Each row has a name. Each piece below is followed by the name of the row it came from, unless a question asks for something else. Each question is about the rows just above it.

N: [ 85  80 174 106  79 109 147 107 213 122  98 119 123 156 209 154 178]
S: [134 138 124 142 147 118 120 121 105 209  98 156 119 123 122 119  99]
M: [ 98 102 156 130 132 129 103 121 149 141  91 106 124 113 141 169 148]
K: [128 128 145 118  79  99 187  79 213 123  98 122 119 160 174  75 155]
Which row holds this, read backwards? [123 119  98 122 213]  N
Among the named rows, does one hold [147 107] next to each other, in this order?  yes
Which row holds this, read backwards? [103 129 132 130]  M
[209 156 123 119  98 122] is which row, read backwards?  N
[ 79 187  99  79 118 145 128] is which row, read backwards?  K

Z: [158 128 100 191 145 120 126  80  93  96 111 152 134 150 103 130 105 115
 149 110 118 111 168 140 127 135 115 137 110  67 164 151 106 132 118  83
  16 124 129 175 147]
W: [107 105 182 158 134  65 104 136  86 118  94 159 121  55 122 111 112  92
 124 204 114 137 110 148 154 127 136 128 141  99 156  69 133 179 113 152
 133 123 125 144 160]
Q: [136  55 111 128 110 141 158 133 104 154 125  94  69 133  65 137 134 152
 105 144 148 124 121 179 182 107 155 160 123 118 113 204 127 159 122 136
  99  86  92 114 112]
Which row holds this, read backwards? [122  55]  W
Which row holds this, read backwards? [141 110 128 111]  Q
Which row holds these entries in another order? [ 55  65  69  86  92  94  99 104 105 107 110 111 112 113 114 118 121 122
 123 124 125 127 128 133 133 134 136 136 137 141 144 148 152 154 156 158
 159 160 179 182 204]  W
Is [127 136 128] printed in one of the named rows, side by side and in this order?  yes
[112 114  92  86  99 136 122 159 127 204 113 118 123 160 155 107 182 179
 121 124 148 144 105 152 134 137  65 133  69  94 125 154 104 133 158 141
 110 128 111  55 136] is which row reordered?  Q
Which row holds this, read backwards? [179 121 124 148]  Q
Is [152 133 123 125] printed in one of the named rows, side by side and in this order?  yes

X: [231 148 193 125]
D: [215 116 193 149]
B: [199 112 199 186]
Y: [231 125 193 149]
T: [116 193 215 193]
which: [231 125 193 149]  Y
Put [186 199 112 199] back in order: which row is it?  B
Which row holds [193 116 215] read backwards?  D
Which row holds this, read backwards? [149 193 125]  Y
Which row holds these entries in another order? [125 149 193 231]  Y

R: [164 160  84  90]
P: [211 142  78  81]
H: [174 142  78  81]
E: [164 160  84 118]
[ 81 142  78 211] is which row reordered?  P
Does one of the named rows hold [174 142  78] side by side, in this order?  yes
Which row holds [211 142  78  81]?  P

L: [161 156 152 149 160 121 107  83 160 115 162 117 149 139 122  93 121 129
 165  86 143 167 115 141 126 123  85 106 105 116 164 111 117 136 134 144
 117 154 130  88 118 126 144 118]
U: [134 131 101 109  91 166 147 185 124 141  99 156 130 160 184 177 124 110
 129 158 115 137 118 125 138 103 167 143 134 127 131 141 120 132 136 103
 147 134 138 125  92 162 120 134]
C: [101 103 122 123  94 127 156  99 147 125 107  64 135 112 138 124 146 146
 116 131 136  87 163 115  85 131 175 151 127 109 126 115 135 114 138 151
 146 124 151 153 134  86 133 158]
J: [133 132 107 112  92 168 155 177 134 151 101 149 124 155 183 175 127 110
 139 166 111 133 117 118 126 105 170 136 136 115 136 137 113 128 139 103
 147 140 133 116  89 152 127 147]
G: [133 134 105 110  92 167 154 177 133 150 101 151 125 156 184 175 125 109
 139 166 112 134 116 118 126 104 172 137 137 116 136 136 113 129 139 103
 148 140 134 116  89 153 126 145]
F: [132 116 137 109 130 148  72 130  64 119  97 136 147 109  93 146 125  90
 123 154 125 114 138 114 126 163 163 160 160 122 103 110 152 129 117 122
 149 131 127 158 133 155 103  94]
A: [161 120  44 125 137 119 128 142 144 135 106 117 114 139 139 126 101 130
 125 112 146 163 128 109 139 156 146 160 132  97 116 143 153 135 134 150
 120 132 148  82 108  96 140  77]
V: [136 131 101 109  93 161 143 191 118 132 104 161 135 164 183 175 124 110
 119 150 117 140 122 133 152 101 158 148 129 138 127 143 124 136 132 102
 146 125 139 134 101 172 113 122]
Among the named rows, does one hold [143 116] next to each other, in this order?  no
Does one of the named rows hold [105 110] side by side, in this order?  yes
Which row holds this, read backwards? [177 155 168]  J
Which row holds this, read backwards? [121  93]  L

Sofe: [150  68 202 187 170 183 207  93 148 187 185 161 134 151 159 114 148  72
 147  77  99 182 177 177 101 143 141 116 133 171  85 179]
vivis: [ 87 150 164  79 114 165 115 139 172 132 125 157  84  80 131 132  68 111
 196 165 124  82 173  97 181 142 193 153 141 107 133  95]
Dodop: [ 39 118 153  62  51 134  77  92 138 205  85  81 137  48  11  72  87  63
 210  73  31 112 132 122 118 115 101  37  35 152  32  74]
Gisu: [154  70 155 184 176 150 183  85 109 148 148 108 180 149 141 105 176 104
  93  64 106 188 133 193  75 136  77  65  89 183  86 166]
Does one of the named rows hold [180 149] side by side, in this order?  yes
Which row holds [141 149 180 108 148 148] read backwards?  Gisu
Is [149 148] printed in one of the named rows, side by side and in this order?  no
[207 183] is which row, read backwards?  Sofe

nozim: [236 210 132 236 120 153 234]
muf: [128 131 128 131 146 198 107]
Dav: [128 128 128 131 146 198 107]
nem: [128 126 131 133 161 217 126]
puni: [133 153 210 234 236 236 120]
Laseg: [130 131 135 170 222 236 126]
lis: [128 129 127 131 145 199 133]
bapoz: [157 211 236 237 235 236 106]
[126 217 161 133 131 126 128] is which row reordered?  nem
Which row holds [133 199 145 131 127] read backwards?  lis
[126 217] is which row, read backwards?  nem
[133 236 120 153 234 210 236] is which row reordered?  puni

nimil: [ 65  10  29 178]
Nekim: [ 51  29  13 184]
Big: [156  96 154  86]
gutuk: [135 155 125 171]
galu: [180 172 170 136]
Tifo: [ 83  25  46 159]
Tanud: [139 150 131 160]
tam: [154 157  86  96]
nes: [145  94 127 138]
Is [65  9] printed in one of the named rows, side by side and in this order?  no
Put [ 86  96 154 156] back in order: which row is it?  Big
Is [172 170 137] printed in one of the named rows, side by side and in this order?  no
Is [ 10  29 178] printed in one of the named rows, side by side and in this order?  yes
[170 172 180] is which row, read backwards?  galu

Guve: [ 62 120 143 207  56]
Faru: [ 58 223  78 114 197]
zem: [ 25 160 117  85 134]
tibi: [ 78 114 223  59 196]
Mon: [114  59 223 197  78]
Put [ 58  78 114 197 223] back in order: which row is it?  Faru
Is [ 78 197 223  59] printed in one of the named rows, side by side and in this order?  no
Which row holds these entries in another order? [ 59  78 114 197 223]  Mon
[223  78  59 114 197] is which row reordered?  Mon

